In the rows, zero is written as 128.
One turn moves each row of this set onto another row. After a few examples, where does it send each row asked below?
voba: [147 134 144 144 152  78  83 111 128 131 137 153 112 118 115 144]
fozif: [131 132 117 138 150  95 129 104 121 122 143 115 141 114  82 142]
vadak: [151 123 127 124 154  70  97 105 116 122 148 145  99 113 109 146]
davu: [147 128 136 129 141  68  86 111 123 129 142 149 113 119 103 136]
Vozeg: [127 131 145 130 143 103 103 120 131 140 103 128 114 128 125 129]
Pese: [127 126 132 144 165  78 138 116 109 119 126 168 113 109 113 151]
fam: [132 127 133 129 163 106 118 114 126 134 109 124  97 120 135 142]
Tekab: [127 125 133 107 135  87 110 117 122 134 113 124 113 131 110 121]
mel: [123 133 144 154 159  82 124 120 117 128 117 173 127 114 113 146]
Ton: [121 130 141 138 144  69 122 122 115 127 124 170 133 119  97 133]
kope: [117 135 125 137 142 119 114  94 127 112 129 143 113 141 100 112]
Sese: [153 129 134 142 163  80  97 107 121 126 141 150  99 112 119 154]
fip: [121 134 120 142 154 124 123  92 125 108 132 139 101 135 108 121]
gak: [132 120 121 106 152  93 126 110 116 127 120 118  93 121 120 132]
tem: [119 133 119 131 146 116 124  91 122 109 135 140 104 139 100 115]
Busi: [134 134 117 148 161 102 132 102 121 122 139 115 132 108  92 149]
Ped: [133 139 127 158 159 107 123 106 128 127 133 119 144 111  96 150]
Nifo: [124 123 129 129 151  67 136 117 106 120 131 165 120 114  98 139]
Rava: [117 139 130 147 151 126 116  95 130 114 128 144 110 138 108 119]
vebu: [128 138 129 148 146  99 119 107 128 127 136 118 148 116  85 140]

Tekab turns into Vozeg
Nifo turns into Ton
kope turns into Rava
Now these:
Ped turns into Busi
voba turns into Sese

